In the rows, 128 means zero.
Z: a few groups of rows, each row roughly a mix of its group's hidden directions; one row fits no group:
Z (141 x 10):
[[153  87 118 142 141  70 112 158 149  95]
 [ 95 119 128  93 116 131  84 154 121  68]
 [169 128  81 194 123 143 127 118 118 142]
 [101 140 158 149 126 100  74  82  99 128]
 [ 94 171 196 123 105 131 130 110 125 108]
 [165 141  80 133 141 177 140 101  92 143]
 [119 143 100 108  67  98  88 115 159 123]
 [171 133 102 135  99 145 170  84 145 163]
 [131 128 154 150 139 172  63 123 141  92]
 [165 115 103  72  76 138 106 133 122 112]
 [109 142 131 107 150 179  85  94 108  90]
 [ 81  98 137 140 139 102  94 175 135  91]
 [148 124  76 166 114 119 118 158  78 103]
 [148 161 124 131  46 139 142 149 127 125]
 [111 173 163  80 173 141 110 106 122 133]
 [ 86 112 177 152 168 113 149 140 114 163]
 [111 112 132 102 150 179 118  65 123 106]
 [123 113 161 139 198 138 110  84 122 114]
 [ 91 156 103 105  92 126 116 136 173  83]
 [136 157  82 116  62 139 127 163 126 129]
 [153 106 140 165 137 123 167 141  65 150]
 [135  77  85 171 104 105 120 123 100 104]
 [139 132  98 166  74 130 166 152 125 167]
 [129 113 130 155 135 151  54  88 129 112]
 [110 134  82 158 138 109  87 146 122  73]
 [101 143 180 138 173 152 161 127 124  92]
 [159 104 123 179 115  81 113 141  94 156]
 [ 69 128 106 110  74 106 108 116 152 134]
 [126 123 177  80 142 108 110 176 159 136]
 [160  89 131 152  88 110 117 134 142  69]
 [104  86 126  86 129 159 167 132 137  81]
 [179 136 103 180 118 153 145  88 125 146]
 [103 137 159 107 194 103 127 130 105 164]
 [158 102 153  97 102 151 149 153  84  89]
 [146  78  96 157 100  92 114 119 111  90]
 [123 129 150  85 157 162 127  62 135 117]
 [131 117 186  91 154 100 166 158 144 133]
 [186 128 147 132 113 125 156 176 120  85]
 [142  99 170 142 153 122  82  94 147  88]
 [123 144 124 107 162 131  82  89 155  77]
 [113 121 150 161 169  96 152 127  72 152]
 [152 178  87 102 116 172 102 103 121 120]
 [123  70 167 164 179 124 124 120 121 135]
 [150 106 100 160  84  68 120 141 142 136]
 [132  71 166 152 175 133 127 165 128 130]
 [149 133  64 101  93 114 135 167 129 155]
 [107 100 157 169 129 171  90 154 102 105]
 [ 91 158 142  70 117 160  99 128 116  97]
 [185  72 130 142 116  96 138 140 100 115]
 [140 142 119 123 202 121 132  99 132 174]
 [ 93 156 133 146 101 109  74 100 102 162]
 [131 131 184 122 189  95 133 152 117 138]
 [115 140 192 115 173 154 104 110 149 144]
 [132 131 183  79 144 137 145 118 156 173]
 [157 129  98  73 143 165  98 121 132  88]
 [122  76 121 165 151 108 170 120 136 171]
 [156 121  90  93  88 130 113 156 142  77]
 [148  75 120 146 132  91  88  86 129 105]
 [115 158 115 155 126 130 146  48 139 128]
 [118  72 117 160 105  90 168 140 126 157]
 [ 99 106 157 110 144 160  96  97 117  72]
 [142 138 114 137 123 181  89  89 111  81]
 [104 150 157 170 152 181 112  94 123 107]
 [156 170  95  87 103 151 112 101 167 127]
 [111  94 150 102  67 122 124 168 157 137]
 [154 125  73 128  63 144 131 139 105 135]
 [135 150  68 154 119 157 132  75 114 118]
 [135 120  69 153  79 118 102 106 109 102]
 [128 103  96 185 122 138 167 160 104 100]
 [152  87 143 170 134  70 133 155 143 113]
 [ 95 168 108 102  85 151  94 127 116 166]
 [119 179 128 111 147 157 177 155 142 166]
 [167 160 138  73 146 159 131 110 154 157]
 [100 122 175 111 181 143 115 119 174 115]
 [111  96 104 188 103 136 132 130  83 102]
 [144 125 204 128 155  99 156 139 132 146]
 [ 94 137 171 145 185 160 146 112 101 135]
 [136 141 123 124 100  86  96 114 174  75]
 [142 165 173 130 180 102 147  92 135 142]
 [121 138  74 148 170 168 111  97 110 104]
 [210 152 106 135 112 141 139 140 118 113]
 [123 190 100  89 104 154 121 137 139 163]
 [168 100 132  89 141  96 134 179 161 131]
 [171  96 154 141 119 125 142 142  65 156]
 [124  83 152 166 142 136  74 100 118 100]
 [112 165  96  89 158 155 135 108 124 180]
 [160 125 133 132 161 127 116 138 128  47]
 [130 116 110 127  90  94  85  71 115 104]
 [164 151  59 122 113 145 126 164 150 134]
 [122 176  94 165 134 102 115 140 176 155]
 [189 127 137 166 167  87 125 114 144 128]
 [162 141 130 189 101 160 154  98 115 149]
 [126 165 115  94 177 163 100  87 119 132]
 [128 168  61 159 109 162 134 110 122 131]
 [148  99 162  86 128 141 141 177 116 172]
 [133  97 145  62 156 117 154 127 106 163]
 [123 130 123 101 130 128 102  71 144 191]
 [109 133 166 111 204 116 125 109 127 149]
 [116 128 149 125  84 123  97 170 120  68]
 [ 95  92 160 161 145 115 119  75  97 138]
 [ 86 103 112 131 120 121  85 166 151  81]
 [131  54 153 136 145 101 126 166 113 132]
 [139 124 187 113 150 152  89 159 154  99]
 [162  92 124 100 179 163 117 111  94 113]
 [131 113  84 104 128 120 114 128 176  68]
 [164 133 150  96 160 156 113 119 118  66]
 [133 102  98 195 127 143 144 134 109  85]
 [143 140 128 186 155 142 147  78 134  92]
 [127 156 150  96  90  84 142 181 141 137]
 [118 140 127 114  51  99  94 127 130 106]
 [122 161 117 133  59  92  94 133 140 141]
 [141 102 177 140 159 131 149 175 141  87]
 [147  59 136 119 131  76 129 159 123 123]
 [151 121  88 162 110  93 123 178 140  91]
 [153 134 146  68 130  80 116 102 163 130]
 [117 126 173  74 109 118 125 185 125 139]
 [113  94  78 158  96  79 103 135 128 131]
 [133 102 139  77 116 157 100  93  79 141]
 [143 101 133 140  83 133 105 132 130  56]
 [179 121 122  99  74 105  92 126 121 105]
 [117 166  87  93  92 132 122  83 145 155]
 [ 96 113 124 193 110  86 142 159 116 117]
 [171 155  83 103  83 119 150 130 151 150]
 [105  92 172 120 147  93 106 152 133  79]
 [ 80 134 138 148  74 120 140 148  96 167]
 [127 132 117 196 144 121 153  86  97 109]
 [137 110 133  87  60 144 140 143 148 163]
 [139 134 124 102  55 108 114 146 136  87]
 [107 109  94 147  55 146 131 105 144 116]
 [132 126  73 122  76 113 101 170 111 115]
 [114 133 150 110 179 126 160  94 135 183]
 [136  84 143 149 154 144 178 156  84 134]
 [136 150 108  96  73 147 123  96 178 130]
 [ 99 120  90 137  56 138 128  98 145 126]
 [145 123 159  64 122 110  88 158 151 139]
 [199 121 139 104  80 115 135 145 120 143]
 [158 194 135  99 108 110 145 142 139 165]
 [148 142 103 127 129 104  88 181 138  77]
 [166  94  88 134 107 112  74 142 138 100]
 [105  85 111 142  97 117 108 189 107 107]
 [120 150 124  90 105  87 127  62 125 147]]

which group is each row in? (one row of each group first):
[169 129 193 120 122  97 158 153 133 148]
<28>
[169 128 114 148  96 117 159 181 118 168]
<112>
[129  73 109 173 106 109 108 122  97  92]
<59>
[131 120 127 105 159 167 102  66 128  92]
<78>

[115 148 135 106 147 105  74 173 120  84]
<78>
[121  93 156 157 160 102 133 178  87 122]
<28>
[103 132  96 180 140 146 147  79 100 152]
<59>
[101 123 119 145 127  97  87 163 151  70]
<28>
[117 121 190 132 155 142  81  90 134 110]
<59>
[134  56 119 173 136 101 130 132 106 112]
<59>
[ 93 157 118 138  96 123 115 122 127 201]
<112>
[135 105  72 122  72 156 120 154 107 131]
<28>
[ 94 163 173  96 131 120 134  76 123 155]
<59>
[143 158  47 130 101 133 138 127 129 149]
<59>
[ 88 111 163 132 149  75 108 173 124 115]
<28>
[174  74 110 121  87  99 150 148 126 134]
<112>
